(in the rows, 128 means zero)
Each path below is one point turned by a fixed rotation once a step. After each direction that follows a path, write how fast that rotation turns it, in deg/step (0 if it stays still).
Each turn is a multiple of 5 degrees from 10 to 175, or 0.
Each row of a path follows its step; steps can be skipped.
Rotation 1:
step 7: [126 129 128 141 125 125 117 131 124 136 127 124 134 140 125 124 121 122
 125 128 136 124 129 130 134 132 133 126 124 125 128 138 145 131 127 127
 138 126 139 126 122 119 126 126]
step 13: [131 131 125 119 118 119 122 125 124 124 125 117 128 131 123 136 122 136
 124 138 124 130 141 125 123 132 133 126 122 117 129 134 134 135 127 134
 129 116 128 133 123 124 135 125]
step 15: [134 127 124 129 126 146 122 130 127 126 125 124 130 128 131 133 124 130
 127 115 134 140 111 127 127 132 134 126 127 123 125 129 135 128 132 122
 141 122 139 128 131 129 131 123]
step 16: [129 127 126 126 125 117 123 125 119 129 131 122 128 135 125 132 122 128
 127 139 123 134 138 125 127 134 139 132 131 130 133 132 134 131 128 129
 142 134 144 122 124 121 137 126]
step 20: [131 124 130 129 128 134 127 130 121 122 126 121 126 132 129 130 131 133
 121 126 124 128 132 122 124 139 128 136 134 123 149 133 131 125 126 138
 140 122 123 132 123 120 137 122]
step 21: [117 136 133 126 128 119 125 127 131 126 116 124 121 127 129 126 125 127
 121 129 134 141 120 128 122 133 128 133 125 122 118 132 138 122 123 136
 125 124 140 135 125 119 124 125]
step 22: [132 123 113 121 124 131 118 130 126 127 124 124 134 123 116 139 128 129
 122 125 128 123 130 129 123 127 132 125 123 123 118 128 142 138 131 125
 131 122 138 133 134 135 133 126]
step 23: [131 117 131 134 127 133 120 128 121 131 128 135 135 132 138 127 132 136
 118 127 131 125 125 120 119 129 136 131 135 126 140 132 134 133 126 128
 141 138 134 127 123 121 127 123]
step 25: [125 136 120 129 136 120 119 133 125 120 129 115 130 125 124 135 128 124
 125 129 125 129 144 127 120 135 129 125 130 127 118 133 141 131 128 135
 131 130 135 133 127 128 132 121]
[129 123 128 129 128 129 127 129 129 128 130 130 125 130 130 127 126 124
 130 127 126 128 126 128 129 130 130 129 127 130 128 128 128 127 128 127
 132 126 126 124 124 128 131 127] | 90
[130 129 129 126 127 124 129 125 126 126 131 130 125 127 127 127 126 132
 131 127 129 130 129 126 127 130 131 131 128 128 131 129 125 124 128 129
 130 130 126 130 130 126 131 128] | 95
[129 130 131 130 127 127 127 125 131 127 130 126 130 126 129 126 126 125
 126 127 128 127 131 129 126 131 127 121 129 128 128 129 126 128 128 128
 128 128 124 130 127 127 128 126] | 55
[126 131 128 126 130 129 127 127 127 125 124 128 129 125 131 128 127 124
 128 125 126 129 127 129 131 125 129 130 124 130 126 131 127 128 126 130
 131 130 126 129 131 129 128 127] | 110
[130 132 132 127 129 133 126 127 128 125 130 130 129 129 131 127 129 128
 128 128 131 131 123 128 127 129 128 129 128 127 129 128 128 129 127 129
 126 127 128 129 125 126 127 131] | 125
[128 128 127 129 131 126 126 128 127 129 130 126 128 128 126 128 130 126
 131 124 131 126 127 127 128 125 128 126 127 127 124 126 132 123 127 129
 127 126 126 128 128 124 128 129] | 100
[129 128 133 132 126 127 129 131 127 129 127 129 130 129 130 127 129 129
 125 126 125 126 127 127 127 128 129 130 125 130 131 127 128 125 128 128
 124 126 128 128 131 126 130 125] | 115
Rotation 2:
step 5: [123 133 135 139 132 130 140 131 125 131 135 132 128 130 122 143 128 133
 137 118 129 128 131 127 127 124 122 135 128 121 128 141 124 124 129 134
 117 125 131 127 138 128 118 136]
step 6: [135 125 144 118 131 128 127 139 129 131 121 128 126 129 138 132 129 120
 124 135 130 125 132 135 128 113 131 127 129 130 130 136 129 129 127 124
 132 113 124 125 131 141 125 125]
step 13: [121 130 127 131 124 130 123 130 140 135 142 130 137 139 129 132 138 126
 136 137 132 126 127 135 134 139 114 123 131 132 122 125 131 119 134 121
 124 128 131 131 129 124 123 131]
step 14: [137 126 130 127 137 129 129 127 121 129 127 118 131 126 127 142 124 123
 121 131 126 130 126 140 132 130 126 116 132 113 127 120 124 143 139 130
 130 129 134 121 131 128 122 132]
step 16: [127 134 129 138 137 129 126 137 136 131 132 118 135 129 138 138 126 132
 132 132 128 126 131 131 137 137 112 120 120 130 119 133 131 126 127 131
 127 128 136 116 134 129 125 132]
step 20: [126 132 139 132 126 123 130 125 132 134 122 132 128 130 131 143 135 131
 130 129 128 120 139 134 130 116 130 138 128 122 142 128 119 139 123 133
 129 123 125 132 138 132 135 125]
step 21: [128 130 138 123 130 127 144 129 123 129 127 126 131 129 128 127 128 135
 132 129 128 132 137 122 128 128 117 131 128 134 134 139 140 118 129 116
 132 118 134 126 133 132 115 128]
step 23: [125 129 134 125 119 123 135 129 131 131 122 132 142 129 121 149 129 131
 132 126 125 129 129 131 125 123 132 133 131 126 148 127 125 122 129 128
 130 120 132 132 121 133 121 129]
step 24: [132 126 140 129 133 134 137 131 124 125 138 131 126 138 122 118 133 124
 130 139 129 122 134 130 130 136 120 121 128 134 134 137 132 131 133 125
 126 121 123 133 129 140 114 130]
[128 130 127 128 129 129 131 127 128 128 127 129 129 126 127 132 127 128
 131 129 132 127 125 127 128 130 129 126 127 126 129 124 129 129 128 128
 123 125 129 128 128 127 134 130] | 120
[125 129 129 129 132 125 128 129 128 128 129 126 129 126 130 128 127 126
 125 125 124 129 131 128 131 127 129 125 129 129 131 128 129 131 127 128
 126 125 129 127 125 127 129 129] | 170
[127 129 124 129 128 130 128 127 128 130 127 126 131 131 127 129 130 132
 123 126 129 128 129 130 127 128 131 130 126 128 131 129 129 127 130 127
 128 125 123 128 127 126 130 126] | 135
[132 128 128 129 126 127 130 127 128 132 131 131 128 129 127 129 130 128
 128 127 127 134 130 127 128 127 131 125 128 129 125 126 129 127 128 129
 129 127 130 128 127 123 128 126] | 80
[128 127 126 127 127 130 131 128 125 131 128 123 126 127 128 126 127 125
 125 127 131 128 129 128 129 127 129 130 131 127 128 126 131 129 130 123
 128 130 132 130 130 128 128 127] | 100
